Each path below is one point turned by a fixed rotation once a step. After each direction that follows a path, write how fast that rotation turns it, in deg/step (0 if it stays still).
Each turn is a multiple of 5 degrees from 10 to 175, or 0.
Each row of a path follows its step; steps can be skipped.

step 0: [-0.64 -0.89  2.33  0.87  1.46  0.40  0.15 -0.61 -1.34 -0.96  1.06 -0.20
 -0.26  1.06  1.93  1.50  0.58 -1.68  0.01 -0.71 -0.87 -0.46  0.51 -0.63
 -0.60  0.32  0.11  3.47  0.70  1.23 -1.70 -1.08 -1.79 -0.90  0.49  0.00
  0.01 -1.67  0.83  0.11  1.72 -0.49 -0.67  0.65  0.33 -0.51 -0.13]
step 1: [ 2.07  0.37  0.83 -0.16  1.60 -0.19  0.80 -0.34 -1.61  0.94  0.82 -1.47
  1.48  1.56 -0.48  0.60 -0.50 -0.89  0.72  0.05  1.25  0.09  0.19 -1.28
 -1.52 -1.03  0.37 -0.38  1.17  1.11  0.11 -1.67  2.20  1.61 -0.82  0.27
  1.37 -1.13  1.88 -1.10  0.80 -1.20 -1.29  0.89 -0.51  1.05  0.63]
step 2: [-0.93 -1.31  1.31  0.07 -1.63  0.00  0.74 -0.48 -0.31 -0.53  0.10  1.17
 -1.35  1.36  0.21 -1.23  1.91 -2.45  1.10  0.14 -0.01 -1.04  0.14 -1.23
 -0.99  0.66 -0.42  0.46  0.18  1.40  0.88 -1.62 -0.99 -1.55 -1.38  0.13
  0.69 -2.23  0.81 -1.90  1.42  0.15 -0.76  1.56  0.84  0.17 -0.27]
step 3: [-0.46 -0.35  3.42 -0.69  0.81 -0.35  0.52 -0.69 -0.20  0.07  1.70 -2.42
  1.38  1.18 -0.52  0.37 -1.52 -1.40  0.35 -1.44  0.10 -1.33  0.10 -2.23
 -0.89 -0.68 -1.24  0.01  0.90  1.85 -0.35  0.42 -0.19  0.42 -0.09 -1.06
 -0.76 -0.49  1.72 -1.05 -0.61 -0.12 -0.74 -0.63 -0.42 -0.61 -0.50]
step 4: [-0.13 -0.70  2.17 -1.39  0.09 -0.47  1.11 -0.34  1.48  2.20 -0.46 -0.08
 -0.21  0.59  0.57 -0.12  1.19 -2.08 -0.17  0.02  0.21 -0.01 -1.00 -1.37
  0.82  0.38  0.34  0.89  0.13 -1.19  1.97 -1.00  0.96 -0.85 -0.15  2.05
  1.23 -0.20  2.61 -2.00  0.60 -0.34 -1.33  1.25  0.49  0.77  0.66]
step 5: [-0.57 -1.62  2.38 -0.55 -0.39 -0.50  0.30  0.92 -0.34  0.55  0.83 -0.05
  0.49  1.85 -0.35  1.21 -0.71 -0.69  0.29 -1.36 -1.04 -0.49  2.47 -2.31
 -1.74  0.38 -1.69 -0.42  0.60 -1.17  0.94  0.29 -1.61 -1.00 -0.68 -0.62
  0.12 -0.06  0.42  0.33  1.91 -0.44 -1.00 -0.62  0.46  1.40 -1.59]
step 6: [-0.02 -0.79  2.41  0.51  1.29  1.06 -0.24  0.88  0.21  1.06 -1.20 -0.08
  0.93  1.77 -0.20  1.58  1.28 -0.48  0.92  1.28  0.70 -0.26 -1.39 -2.90
  1.07  0.26 -0.62 -0.01  1.09  1.57 -0.06  0.37  1.79 -1.69  0.07 -0.05
 -0.02  1.26  2.40 -0.37 -0.31 -0.49 -0.74 -0.64  0.24  1.02  1.03]
step 7: [-0.27 -2.63  1.98 -0.54 -1.64 -0.83 -0.87  0.15  2.09  0.52 -0.69  1.52
 -0.36 -0.01 -0.07 -0.47 -1.44 -0.60 -0.18 -0.72  0.33  1.01  0.24 -2.37
 -1.89  0.68 -0.88 -0.58  2.12 -0.11  0.11 -0.93  0.54  0.53  0.56  0.22
  1.81  0.22  0.33 -0.64  1.64  0.12  0.50  0.73  0.82  1.69  0.12]
step 8: [ 0.93  0.19  1.95  0.94 -0.54  0.75 -0.24  0.60 -0.87  0.60 -1.58 -0.59
 -0.07  1.12  0.40  0.94  0.19 -0.52  0.43 -0.24 -1.58 -1.46 -0.27 -1.74
  0.22  1.45 -3.56  0.49  1.33 -0.77 -1.36 -0.22 -0.49 -0.58  0.86 -0.83
 -1.02  0.97  2.41 -1.19  0.52 -0.70  1.21 -0.32  1.38 -0.48 -0.53]
[ 0.03 -0.10  0.03 -0.32  0.32 -0.11  0.01 -0.05  0.05  0.50 -0.05  0.28
 -0.24  0.10 -0.28 -0.47  0.20 -0.17  0.17 -0.42  0.23  0.71 -0.09  0.27
 -0.25  0.17 -0.09 -0.60  0.08 -0.30  0.05 -0.17 -0.33 -0.40 -0.22  0.63
  0.34 -0.29 -0.80 -0.51  0.04 -0.16  0.59  0.37  0.52  0.26  0.12] : 135
[-0.11  0.41 -0.40  0.28 -0.44 -0.25  0.28  0.22  0.29 -0.26 -0.19 -0.20
 -0.21  0.70  0.26 -0.08  0.00 -0.20  0.23 -0.18 -0.19 -0.38  0.08  0.66
  0.14  0.30 -0.68 -0.50 -0.29 -0.17  0.36 -0.10  0.11  0.32 -0.17 -0.24
 -0.24  0.16  0.07  0.01  0.65 -0.26 -0.11  0.44  0.04  0.78 -0.12] : 120
[-0.25 -0.01  0.35  0.01  0.17 -0.24 -0.23 -0.28  0.63 -0.48  0.51 -0.09
 -0.06 -0.19  0.46 -0.36 -0.26 -0.07 -0.22 -0.73  0.10  0.16 -0.61  0.20
  0.47  0.00  0.00  0.00  0.36  0.26 -0.60  0.40  0.25 -0.08  0.86  0.28
 -0.06 -0.01  0.06 -0.12  0.35  0.36 -0.09  0.11 -0.11  0.35  0.24] : 100
[ 0.56  0.50 -0.03 -0.02  0.26  0.20  0.00  0.25  0.16  0.64 -0.07 -0.37
  0.81  0.37 -0.15  0.33 -0.10  0.53  0.60 -0.21  0.22 -0.14 -0.52  0.06
 -0.09 -0.17 -0.07  0.03 -0.17  0.07 -0.62  0.51 -0.24  0.11  0.09 -0.18
 -0.54 -0.26  0.00 -0.57  0.26 -0.18  0.22 -0.19  0.00 -0.13 -0.34] : 145

step 0: [-0.20 -1.83  0.13  0.22  0.66  0.70 -0.06 -1.75 -0.69  0.24  0.88 -0.65
 -0.94 -1.33  0.55 -0.31  0.07 -0.54 -1.00 -0.65  0.85  0.51  1.95 -1.60
  0.96  0.54 -1.91  0.11  2.06 -1.48 -0.39 -0.64 -1.31  0.57 -0.91 -0.52
 -0.92  0.77 -0.75  1.66 -0.13 -1.10  0.79  2.64  0.93 -0.97 -1.33]
step 1: [-0.43 -0.54 -1.34 -0.49 -0.44 -0.53  0.26  0.86 -0.82 -0.10 -0.35  1.28
  0.13  0.27  0.35  0.08 -0.04 -0.65 -1.02 -1.43  0.99 -0.42  0.17 -0.78
  1.47 -0.58 -0.98  1.81  0.13  1.86 -1.58  0.89 -1.50  0.02 -1.59 -1.45
  0.01  1.10 -1.37 -1.41 -1.14  2.45 -1.00 -1.24  0.33 -0.57  2.29]
step 2: [ 0.50  0.70 -0.99  0.31  0.01  1.08 -0.30 -1.32 -0.13 -0.94  1.39 -2.71
 -0.55 -0.45  0.25 -0.20 -0.01  0.98 -1.48 -0.98 -0.78 -0.42 -1.77  0.89
 -0.65 -0.23 -0.48 -0.20 -0.17  0.08 -2.57 -0.71  1.06 -0.39  0.35  1.83
 -0.28  1.25 -0.42 -1.29 -0.41  0.31  1.72 -1.03  0.66  2.85  0.53]
step 3: [-0.38 -1.12 -0.77 -0.08 -0.39 -0.28 -0.79  0.81 -0.26  0.19 -0.91  0.13
  0.69 -1.91 -0.62  0.60 -1.53 -1.06  2.62  0.45 -0.39 -0.97  0.74 -0.46
  0.15  1.58  1.91 -0.80 -1.52  1.68  0.69 -0.44  1.48 -0.50 -0.83  1.03
 -0.72 -1.48 -0.42 -0.26  1.15 -1.54  0.25 -1.18  0.34  1.65  1.78]
step 4: [ 1.18  0.76 -0.28 -0.75  1.19 -1.50  0.60 -0.07 -1.20 -0.67 -1.82 -0.28
 -0.31  0.52  0.81 -2.42  0.70  0.23 -1.20  0.64 -1.85 -0.22 -0.62 -1.10
 -0.69 -0.38  0.50  1.01  0.56  0.85  1.68 -0.67  0.71  1.13  1.05 -1.19
 -0.96 -0.46  1.92  0.99  2.01 -1.84  0.52  0.44  0.50 -0.10 -1.02]
step 5: [-0.80 -0.60  1.52  0.75  1.67 -0.12 -1.35 -0.82  0.28 -0.29  0.44  1.53
  0.72  1.78 -2.51 -0.52 -0.03  0.91 -1.01  0.96  0.37  0.76  2.68 -0.43
 -0.74  0.04 -1.06  0.77  0.26  0.16 -0.27  1.79  0.03 -0.33  0.03 -0.78
  1.45  0.45 -0.11  0.59  1.07 -1.37 -1.19 -1.24 -2.00 -0.45  0.27]
step 6: [ 0.12  0.70  1.24 -0.50 -0.66  1.02  0.22 -1.33  0.57  0.18  0.50  0.80
 -1.79  0.09  2.19 -0.23  0.53  1.02  0.79  0.70  1.72 -1.05  0.62  0.17
 -0.95 -2.33  0.47  1.31  1.72 -1.83  0.70 -0.44  1.19 -0.71  0.31 -1.27
  0.75 -0.23 -0.65 -1.58 -1.62  0.93 -1.74 -0.10  0.54  1.19 -0.55]
step 7: [-0.79 -1.59  0.51  0.12 -0.04 -0.79 -0.19 -1.88 -0.73  1.27  1.17 -1.59
 -1.14 -1.07  0.41  1.25  0.98 -0.93  1.54  0.18 -0.16  0.43  0.13  1.12
 -0.08 -0.38 -0.42 -1.76  0.61 -0.57 -0.96 -0.81 -0.38  0.54  0.27 -0.22
  0.36  0.25 -0.91  3.10 -0.20  1.54  0.30  1.02 -0.49 -0.55  2.91]
step 8: [ 0.96 -0.18 -1.65 -0.17 -0.41 -0.44  2.32  1.74 -0.83 -1.16 -1.09  0.16
  1.24 -1.27  0.35 -0.05 -0.84  0.74  0.83 -0.57  0.34  0.69  0.37 -2.32
  2.46 -0.29 -1.64 -0.44  1.58  0.53 -1.57 -1.39 -0.79  0.57 -0.07  0.35
  1.14 -0.51  0.76  0.05 -1.60 -0.01 -0.07  0.72  1.37  0.45  0.66]
[-0.33 -0.33  0.22 -0.40 -0.78  0.27  0.45 -0.28 -0.44  0.38 -0.36  0.34
 -0.03 -0.46  0.35 -0.23  0.24  0.00 -0.40  0.27 -0.49  0.14 -0.13  0.09
  0.03 -0.43  0.36  0.38 -0.23 -0.02  0.24  0.59  0.00 -0.21  0.07  0.17
  0.17  0.41  0.67  0.09  0.03  0.40  0.52 -0.20 -0.13 -0.05  0.18] : 140
[-0.24 -0.31  0.00  0.27 -0.20 -0.55  0.02  0.54  0.12 -0.14  0.17 -0.15
 -0.41 -0.11  0.24  0.58  0.09  0.21  0.71  0.07 -0.29 -0.13 -0.09 -0.37
  0.14 -0.14  0.13  0.10 -0.32  0.37 -0.10 -0.50  0.22 -0.29  0.12 -0.25
  0.15  0.70  0.44  0.47 -0.33 -0.75  0.44  0.19 -0.05 -0.22 -0.31] : 85
[ 0.24 -0.20 -0.04  0.05  0.09 -0.09  0.09  0.12  0.08  0.15 -0.25 -0.23
  0.21  0.29 -0.08  0.10 -0.27 -0.04  0.75 -0.16 -0.30  0.22 -0.80 -0.76
 -0.01  0.19 -0.37  0.00  0.03 -0.18 -0.09  0.46  0.26 -0.28  0.16 -0.10
 -0.16 -0.57  0.31 -0.46  0.70  0.24  0.63  0.03 -0.49  0.44  0.06] : 60
[-0.25  0.44  0.62  0.14  0.03  0.32 -0.67  0.28  0.19 -0.09 -0.42  0.21
  0.50  0.44  0.24 -0.19  0.13 -0.80  0.02  0.19  0.22  0.28  0.14 -0.40
 -0.08 -0.21  0.34  0.24  0.38 -0.04  0.03 -0.30  0.22  0.14  0.49  0.67
 -0.29  0.41  0.20 -0.07  0.37 -0.44  0.08  0.07 -0.08 -0.28  0.22] : 60
[-0.46 -0.02  0.20 -0.42  0.01  0.09  0.20 -0.10  0.67  0.27 -0.25 -0.16
 -0.52 -0.02  0.07  0.05  0.36 -0.25  0.10 -0.03  0.07  0.03  0.07 -0.41
  0.10 -0.06 -0.16 -0.34  0.15 -0.26 -0.24  0.51 -0.52  0.73  0.18 -0.40
  0.12  0.31 -0.30 -0.46 -0.69 -0.29  0.10  0.58 -0.22  0.33  0.55] : 55
[ 0.01  0.30  0.08  0.09  0.33 -0.94  0.81  0.09  0.04  0.29  0.21 -0.12
  0.27  0.36  0.09 -0.40  0.55 -0.06  0.09  0.60  0.00 -0.04  0.26  0.04
  0.14  0.28  0.03 -0.27  0.46  0.41 -0.27  0.05 -0.47 -0.29 -0.05 -0.14
 -0.67  0.24  0.10 -0.04  0.14  0.37  0.31 -0.30  0.20 -0.35  0.29] : 110
